A single turn carries every row of the set below to another of its rows. Some are shown first; where does it send the rows asked next?
sumok:  11  19 -12   1 -14   1   0   2 -10  -1   1   7  -5  27 -18 -20  32   3 -33 -11 -13  16 -28 -28   1   7  26  -2   0  10  -3  17  20  36 -32  12 -13
Bedu:  18  11 -10  -9  19  12 -18  -3  19   9  13 -10   3  -1  17   4  -8  32 -26 -15 -28   5 -40  -1  19  33 -11  30   8 -21  17  16  -2  14 -29 -28 -25
voka:  18  25  -5   0  15  11 -18 -12  22  11  14  -9  -3  -6  17  -3  -9  17 -17 -21 -22   7 -37  -8  18  39  -9  27  -1 -15  21  17  -7  16 -29 -31 -22
Simo:  -9  20  -4 -36  33   4  10   1   6 -15  -2  11 -17  -6  -8  -2  -4  13 -12  -6 -18  26 -28   2  10  35 -27  12  34  40 -13  28   1 -13 -11  -3  -2
Lub:   6   4 -25 -22   2  19  18  29  -8  25  23 -15 -20  11  -2  11 -20  19   2  13 -18  18 -12  -2  13  34  11  25  12 -23  25  -2  -5  15  -5   0 -31
kap:  -5  24   2 -32  28   3   6   7   2 -19 -11  11 -19 -13  -9  -5   2  17  -7  -6 -15  18 -21   2  20  32 -22   8  31  37 -14  31  -4 -16 -10  -1   1
fugef:  -5  13 -29 -15  -1  22  23  25   1  27  27 -16 -20   6 -14  12 -14  23  -2  16 -15  28 -16   6  12  26   8  29   4 -22  23  -1  -1  10  -1   1 -32
Kibun:  10  20 -13  -6 -14   0   0   3 -17   1   3  17   2  13 -20 -18  36  10 -42 -16  -6  16 -37 -26   5   4  27   3  -1   9  -5  16  13  37 -24   8  -6
Gad:  -2  24 -10 -38  32   3  12   7  13 -17   1  12 -14 -16   0  -1   3   8 -14  -3  -8  28 -30  -1  26  27 -26  12  28  42  -8  29   0 -18 -21  -1  -4
ziget:  -2  11 -25 -10   6  18  27  24   1  27  22 -14 -12  -3  -4  19 -19  20  -4  10 -17  19 -11  -4  18  31   8  21  11 -28  22  -5 -12  12  -8  -1 -31
zulir:  -3  11 -29 -19   5  27  18  22  -9  15  31 -14 -16  -4  -6  14 -26  19  -7  17 -15  26 -16   1  23  25  17  20   2 -28  11  -1  -5   9 -12  -5 -32
bube:  -3   6 -23 -12  -6  20  23  25  -6  25  29 -14 -17  -1  -7   5 -23  16   1   8 -14  18 -16   6  21  28   9  28   6 -29  12  -5  -6  10 -12   3 -31
luni:  -4  26  -6 -33  31   8   9  -6   8 -19  -5  10 -12  -8   4   0   6  15 -10  -3 -14  28 -22   5  16  39 -22  14  33  38 -14  31   0 -19 -12   4  -6
Fip:  19   0 -10   4   2   3 -14   4  -5  13  19  24  -6 -10  -1 -10   6   1 -27   2  -4  30 -40   9 -25  27   3  -1   2  19  -2  41  -9 -17  15  14 -23
milit:  17  15  -6  -9 -11  -5  -1  -5 -21  -7  -1  14  -3  12 -28 -19  27  13 -33 -12  -8  17 -35 -27  -2   5  21  -6   1   3   0   8   3  42 -31  13 -11
Rakoz:  22   7 -15   4   3   5 -12   8  -2   3  21  18 -11 -21  -5 -17   5   3 -24   4 -19  26 -43   9 -11  35   2  -6   5  10   0  50  -7 -15  23   8 -21
sov:  -1  14 -27 -24  -2  19  21  28  -6  21  32 -13 -14  -3  -9  13 -23  19   2   5 -16  28 -14  -1  19  21   7  28   4 -26  16  -7  -3  16 -18   1 -29
vor:  32  38 -16  -9  -4  -5  12  12  16   0 -13 -15  -3  -2   0 -19  21   9 -13 -16  33  31 -14  11  13  21  15  -8  11 -10  -4   2   4  29  -9  10 -28
gosif:  10  17 -10   1  -7  -2   0  -7 -13   0  10  15  -4  14 -26 -21  26   7 -34 -27 -10  18 -32 -28  -5  -2  20   0  -2  11  -3   7   7  37 -24  13  -6
Lomu:  13  14  -1 -12  17   8 -11  -5  32  12  10   3   0  -2  12  -8 -12  22 -18 -24 -24   7 -47  -1  15  34 -18  34   2 -10  10  13  -4  18 -29 -32 -27
vosen:  33  36 -21  -6 -12  -4   9  16  28  -3 -10 -13  -8 -17  -5 -13  21   9 -18 -16  29  21 -20   5  25  26  15 -11  11  -3   1  -1   0  20  -4  12 -34
Firot:  28  40 -19 -13  -8  -6  17  24  22  -1  -5 -11   6 -12   1  -3  17  16 -16 -25  28  33 -20   9  20  18  12  -6  10 -10   6  -1   5  21  -1  15 -32
tinaf:  19  10  -9  -7  -9 -11   2  -4 -17   0   9   7  -8   9 -24 -16  32   3 -36 -14  -4  15 -35 -23  -3   6  29  -2  -2  12  -4  10  15  42 -22  11 -15
mil:  12  15 -14  -3 -12  -2   5   4 -12   2   6  13   0  23 -25 -15  36  13 -35 -10  -2  24 -32 -32  -1   2  23  -2   0  16  -4  12  11  31 -27  15  -9
Tuda:   2  17 -10 -34  31   0  10   2   7 -22  -9  12 -11 -10   0   1  -1   5 -13   2 -13  37 -22  -7  24  31 -24  10  36  33 -14  38  -3 -12 -14  -4  -8
rotus:   3  23  -1 -40  25   4  10  -1  10 -20  -6  15 -12 -11  -3  -7   5   7 -13  -3 -20  31 -23  -5  20  37 -34  12  19  35  -8  37  -5 -16 -10  -1  -7
Gated:  16   4 -16  -7  -3  -1 -16  10  -6   6   9  31  -5 -14  -3 -15   1  -5 -15   1 -16  23 -41   8  -9  28   3  -9   9  15  -5  45 -16 -23  17   8 -23

mil -> sov
gosif -> fugef
zulir -> kap
Now find these:
vor -> Bedu
rotus -> tinaf
bube -> luni
voka -> Rakoz
Lub -> Tuda
Lomu -> Fip

